The rows of T fall into 3 groups, which share some directions, and each row is roughly a mix of its group's hidden directions.
T:
array([[ 0.13,  0.40,  0.11,  0.25, -0.03, -0.04,  0.13, -0.12,  0.32,
         0.00],
       [ 0.18, -0.24, -0.05, -0.19,  0.25,  0.31, -0.12,  0.24, -0.19,
         0.08],
       [-0.12, -0.41, -0.11,  0.30, -0.27,  0.05,  0.11,  0.05,  0.02,
         0.12],
       [ 0.28,  0.12,  0.36,  0.18,  0.07, -0.19,  0.08, -0.09,  0.23,
         0.15],
       [-0.19, -0.33, -0.24, -0.27,  0.15, -0.14, -0.10,  0.06,  0.02,
        -0.25],
       [ 0.35,  0.15,  0.38,  0.16, -0.06, -0.19,  0.14, -0.02,  0.11,
         0.05],
       [ 0.23, -0.23,  0.23,  0.01, -0.04, -0.12,  0.05, -0.25,  0.32,
        -0.22],
       [-0.25, -0.36, -0.07, -0.18,  0.10, -0.26, -0.14,  0.02,  0.14,
        -0.21],
       [ 0.46, -0.18,  0.04,  0.15,  0.15, -0.09,  0.14, -0.04,  0.27,
         0.00],
       [ 0.34,  0.08,  0.38,  0.17,  0.05, -0.11,  0.10, -0.10,  0.18,
         0.17],
       [ 0.28,  0.40,  0.04, -0.18,  0.07, -0.25,  0.01,  0.07,  0.07,
        -0.22],
       [-0.14,  0.20, -0.11, -0.02,  0.22,  0.19, -0.05,  0.38, -0.28,
         0.09],
       [ 0.16, -0.24,  0.23, -0.24,  0.12,  0.37, -0.09, -0.05, -0.18,
         0.04],
       [-0.15,  0.44, -0.17, -0.03, -0.03, -0.16, -0.09,  0.18, -0.28,
        -0.02],
       [ 0.51,  0.12,  0.17,  0.09,  0.21,  0.10, -0.11, -0.07,  0.01,
         0.11],
       [ 0.23, -0.04, -0.04, -0.07, -0.34,  0.09,  0.06,  0.22,  0.10,
        -0.39],
       [ 0.26, -0.01,  0.40,  0.13,  0.08, -0.09,  0.06, -0.18,  0.25,
         0.19],
       [ 0.34,  0.16,  0.33,  0.19,  0.01, -0.19,  0.08, -0.11,  0.19,
         0.13],
       [-0.20,  0.30,  0.00, -0.34,  0.10,  0.06, -0.13,  0.09, -0.31,
        -0.12],
       [ 0.13,  0.00,  0.19,  0.18, -0.14, -0.26,  0.10, -0.25,  0.33,
        -0.18],
       [-0.37, -0.09, -0.17, -0.08, -0.27,  0.00,  0.05,  0.23, -0.29,
        -0.06],
       [-0.10, -0.46,  0.03, -0.26,  0.15, -0.02, -0.13,  0.07,  0.02,
        -0.26],
       [ 0.11,  0.26,  0.21, -0.30,  0.22,  0.03, -0.13, -0.18,  0.14,
        -0.25],
       [-0.31, -0.25, -0.08,  0.09,  0.25,  0.09, -0.07, -0.13, -0.21,
         0.29],
       [ 0.18,  0.00, -0.01,  0.05, -0.25,  0.01,  0.07,  0.34,  0.15,
        -0.39],
       [ 0.15,  0.36,  0.12,  0.30, -0.23,  0.09,  0.13, -0.08, -0.06,
         0.22],
       [-0.26, -0.08, -0.18,  0.34, -0.21,  0.07, -0.06,  0.10, -0.24,
         0.22],
       [-0.18,  0.01, -0.37, -0.22,  0.16,  0.13, -0.16,  0.18, -0.15,
         0.23],
       [-0.19,  0.18, -0.30, -0.07, -0.01,  0.22, -0.08,  0.16, -0.26,
         0.27],
       [ 0.23, -0.01,  0.30,  0.18, -0.11, -0.21,  0.07, -0.25,  0.31,
        -0.02],
       [ 0.02, -0.28, -0.07, -0.27,  0.24,  0.24, -0.13,  0.22, -0.23,
         0.02],
       [-0.28,  0.04,  0.06,  0.12,  0.33, -0.01, -0.08, -0.28, -0.08,
         0.31],
       [-0.10,  0.17, -0.11, -0.04,  0.09,  0.24, -0.02,  0.28, -0.41,
         0.18],
       [ 0.28,  0.07, -0.03,  0.28, -0.01, -0.27,  0.10, -0.08,  0.38,
        -0.01],
       [ 0.12, -0.06,  0.26,  0.09, -0.10,  0.14,  0.19,  0.39,  0.04,
        -0.29],
       [ 0.27,  0.15,  0.41,  0.19,  0.04, -0.13,  0.11, -0.02,  0.24,
         0.04],
       [-0.30, -0.43, -0.17, -0.07,  0.06,  0.12, -0.15, -0.19, -0.03,
         0.10],
       [ 0.15,  0.40,  0.12,  0.20, -0.17,  0.16,  0.12, -0.15,  0.02,
         0.25],
       [ 0.31,  0.39,  0.14,  0.05, -0.13, -0.19,  0.11,  0.14,  0.10,
        -0.15],
       [-0.35,  0.09,  0.05, -0.29,  0.08,  0.23, -0.17, -0.02, -0.29,
        -0.06],
       [-0.22, -0.05, -0.43, -0.14,  0.01,  0.17, -0.07,  0.26, -0.16,
        -0.12],
       [-0.03,  0.39, -0.03,  0.31, -0.29,  0.06,  0.11, -0.06, -0.07,
         0.19],
       [ 0.22,  0.24,  0.09, -0.10, -0.23, -0.08,  0.08,  0.23,  0.18,
        -0.34],
       [ 0.16, -0.34,  0.23, -0.15,  0.18,  0.31, -0.04, -0.17,  0.10,
        -0.09],
       [ 0.04,  0.43,  0.05, -0.33,  0.22, -0.20,  0.03, -0.03,  0.07,
        -0.02],
       [ 0.13,  0.39,  0.20,  0.30, -0.06, -0.03,  0.11, -0.07,  0.25,
         0.05],
       [-0.10,  0.29, -0.03,  0.03,  0.28, -0.15, -0.07, -0.24, -0.09,
         0.36],
       [ 0.25, -0.04,  0.01,  0.30,  0.01, -0.19,  0.10, -0.14,  0.40,
         0.09],
       [-0.05,  0.17,  0.21,  0.23, -0.31, -0.12,  0.15, -0.27,  0.19,
        -0.15],
       [ 0.01,  0.33, -0.11,  0.08,  0.15,  0.20, -0.03,  0.28, -0.20,
         0.29],
       [ 0.00,  0.26, -0.08,  0.00,  0.19,  0.24, -0.04,  0.30, -0.26,
         0.26],
       [ 0.07, -0.24,  0.12, -0.25,  0.35,  0.31, -0.06, -0.07, -0.13,
        -0.05],
       [ 0.05, -0.23,  0.11, -0.11, -0.22,  0.20,  0.08,  0.23,  0.15,
        -0.37],
       [ 0.15, -0.25,  0.08, -0.22, -0.26,  0.16,  0.07,  0.19,  0.19,
        -0.29],
       [-0.12,  0.25, -0.08,  0.09,  0.05,  0.26, -0.01,  0.32, -0.33,
         0.13],
       [ 0.16,  0.05,  0.24, -0.49,  0.03,  0.06,  0.01, -0.01,  0.02,
        -0.25],
       [ 0.28, -0.26, -0.05,  0.24,  0.01, -0.14,  0.23,  0.00,  0.26,
         0.21],
       [-0.18, -0.38, -0.16, -0.26,  0.14, -0.20, -0.11,  0.03,  0.05,
        -0.22],
       [-0.09, -0.35, -0.10, -0.19,  0.06,  0.11, -0.09,  0.22, -0.37,
        -0.08],
       [-0.33, -0.25, -0.29, -0.21, -0.03,  0.12, -0.06,  0.16, -0.19,
        -0.11],
       [ 0.14,  0.49,  0.12, -0.27,  0.11, -0.13, -0.05, -0.02, -0.03,
         0.08],
       [-0.19, -0.02, -0.34, -0.17,  0.23, -0.02, -0.07,  0.30, -0.25,
        -0.03],
       [-0.37, -0.05, -0.21,  0.39, -0.13, -0.02, -0.05, -0.03, -0.02,
         0.18],
       [ 0.10,  0.27,  0.19,  0.22, -0.16,  0.00,  0.11, -0.25,  0.36,
        -0.04],
       [ 0.11, -0.18, -0.04, -0.15, -0.34,  0.14,  0.06,  0.20,  0.01,
        -0.38],
       [ 0.38, -0.30, -0.03,  0.19,  0.08, -0.10,  0.21,  0.01,  0.25,
         0.07],
       [-0.11,  0.44, -0.22,  0.00, -0.12,  0.01,  0.07, -0.16, -0.01,
         0.30],
       [ 0.20,  0.40,  0.16,  0.13, -0.04,  0.24,  0.10, -0.11,  0.07,
         0.25],
       [-0.32, -0.26, -0.30, -0.02,  0.10,  0.10, -0.17, -0.22, -0.12,
         0.14],
       [ 0.39, -0.05, -0.02,  0.28, -0.06, -0.20,  0.16,  0.01,  0.26,
         0.16],
       [ 0.19, -0.11,  0.28,  0.11, -0.15,  0.11,  0.20,  0.34,  0.05,
        -0.26],
       [-0.31, -0.12, -0.38, -0.16, -0.03,  0.13, -0.09,  0.11, -0.25,
        -0.10],
       [-0.12,  0.09, -0.12, -0.03,  0.26, -0.08, -0.13, -0.32, -0.04,
         0.40],
       [-0.23,  0.12, -0.09, -0.18,  0.25,  0.20, -0.09,  0.31, -0.26,
         0.10],
       [-0.20, -0.48, -0.03,  0.06,  0.06,  0.13, -0.12, -0.25,  0.03,
         0.14],
       [-0.07,  0.05,  0.05,  0.14,  0.33, -0.06, -0.05, -0.24, -0.04,
         0.44],
       [-0.11, -0.25, -0.25, -0.26,  0.17,  0.08, -0.11,  0.22, -0.30,
        -0.01],
       [ 0.23, -0.18,  0.06, -0.12, -0.31,  0.02,  0.04,  0.15,  0.25,
        -0.32],
       [-0.41, -0.24, -0.23, -0.12,  0.15,  0.20, -0.10, -0.02, -0.16,
         0.07],
       [ 0.17,  0.32,  0.07, -0.02, -0.16, -0.13,  0.13,  0.33,  0.03,
        -0.29],
       [ 0.14,  0.26,  0.19,  0.16, -0.10, -0.08,  0.14, -0.28,  0.35,
        -0.05],
       [-0.33, -0.32, -0.17,  0.17, -0.11,  0.16,  0.02,  0.08, -0.21,
         0.18],
       [-0.14,  0.34, -0.13,  0.21, -0.09, -0.33,  0.05, -0.06,  0.22,
         0.15],
       [-0.13, -0.06, -0.20, -0.15,  0.29, -0.32,  0.00,  0.10,  0.17,
        -0.30],
       [ 0.26,  0.02,  0.45,  0.19,  0.01, -0.09,  0.09, -0.15,  0.20,
         0.09],
       [-0.05, -0.43, -0.04,  0.14, -0.14,  0.28, -0.01,  0.11, -0.26,
         0.08],
       [-0.23, -0.41,  0.02,  0.24,  0.18,  0.11, -0.05, -0.11, -0.09,
         0.21],
       [-0.16,  0.00, -0.11, -0.13,  0.03,  0.30, -0.09,  0.22, -0.40,
         0.18],
       [-0.06,  0.40,  0.08, -0.38,  0.22, -0.01, -0.10, -0.03, -0.11,
        -0.08],
       [-0.26,  0.08, -0.44, -0.16, -0.02, -0.02, -0.09,  0.21, -0.20,
        -0.12],
       [-0.09, -0.45, -0.12,  0.18, -0.18,  0.16,  0.08,  0.15, -0.19,
         0.10],
       [ 0.07,  0.17,  0.17,  0.08, -0.18,  0.24, -0.01, -0.06, -0.21,
         0.43],
       [-0.18, -0.39, -0.11, -0.22,  0.07, -0.19, -0.10, -0.03,  0.12,
        -0.29],
       [-0.30, -0.37, -0.15,  0.01,  0.12,  0.08, -0.08, -0.12, -0.24,
         0.21],
       [ 0.16, -0.20, -0.06,  0.32, -0.01, -0.17,  0.17, -0.10,  0.38,
         0.12],
       [ 0.03, -0.22, -0.04,  0.42,  0.08,  0.29, -0.22, -0.07, -0.14,
         0.05],
       [-0.23, -0.48, -0.02, -0.03,  0.00,  0.26, -0.03, -0.11, -0.15,
         0.04],
       [ 0.25,  0.05,  0.29,  0.28, -0.23, -0.16,  0.13, -0.22,  0.15,
         0.01],
       [-0.33, -0.17, -0.37, -0.17,  0.04,  0.16, -0.10,  0.05, -0.23,
        -0.01],
       [-0.21,  0.13, -0.11,  0.30,  0.16, -0.11, -0.02, -0.21,  0.23,
         0.30],
       [-0.24, -0.12, -0.40, -0.28,  0.14, -0.22, -0.07,  0.04, -0.08,
        -0.02],
       [-0.19, -0.24, -0.24, -0.33,  0.23, -0.19, -0.09,  0.02,  0.06,
        -0.18],
       [-0.37, -0.29, -0.17,  0.01,  0.21,  0.15, -0.12, -0.12, -0.12,
         0.18],
       [ 0.24, -0.06,  0.11, -0.07, -0.30, -0.03,  0.06,  0.17,  0.26,
        -0.35],
       [-0.08, -0.38,  0.13,  0.10,  0.14,  0.31, -0.06, -0.24,  0.12,
         0.16],
       [ 0.22, -0.05, -0.10,  0.36,  0.03, -0.23,  0.15, -0.05,  0.32,
         0.14]])

One row of each group comes first, with its name. Which group is each row after those in?
[-0.14, -0.34, -0.15, -0.15,  0.16, -0.24, -0.06,  0.17, -0.07, -0.30] | Z
[ 0.36, -0.21,  0.23, -0.03,  0.15,  0.22, -0.09, -0.14,  0.14, -0.21] | N
[-0.25, -0.37, -0.10,  0.01,  0.20,  0.12, -0.13, -0.22,  0.01,  0.25] | U

[ 0.27,  0.23,  0.23, -0.11, -0.10,  0.07,  0.16,  0.26,  0.19, -0.24] | U
[-0.02, -0.14, -0.28, -0.15,  0.28,  0.00, -0.09,  0.34, -0.26,  0.03] | Z
[ 0.12,  0.39,  0.13,  0.28, -0.20,  0.07,  0.14, -0.06, -0.10,  0.23] | Z
[-0.39,  0.15, -0.06, -0.31,  0.12,  0.09, -0.08,  0.05, -0.28, -0.07] | N
[-0.07, -0.13, -0.05,  0.19, -0.14,  0.22, -0.08,  0.11, -0.36,  0.34] | N
[-0.11,  0.37, -0.14, -0.04,  0.28,  0.16, -0.03,  0.28, -0.10,  0.17] | Z
[ 0.03, -0.02,  0.14, -0.01,  0.08, -0.41,  0.09, -0.19,  0.32, -0.22] | Z
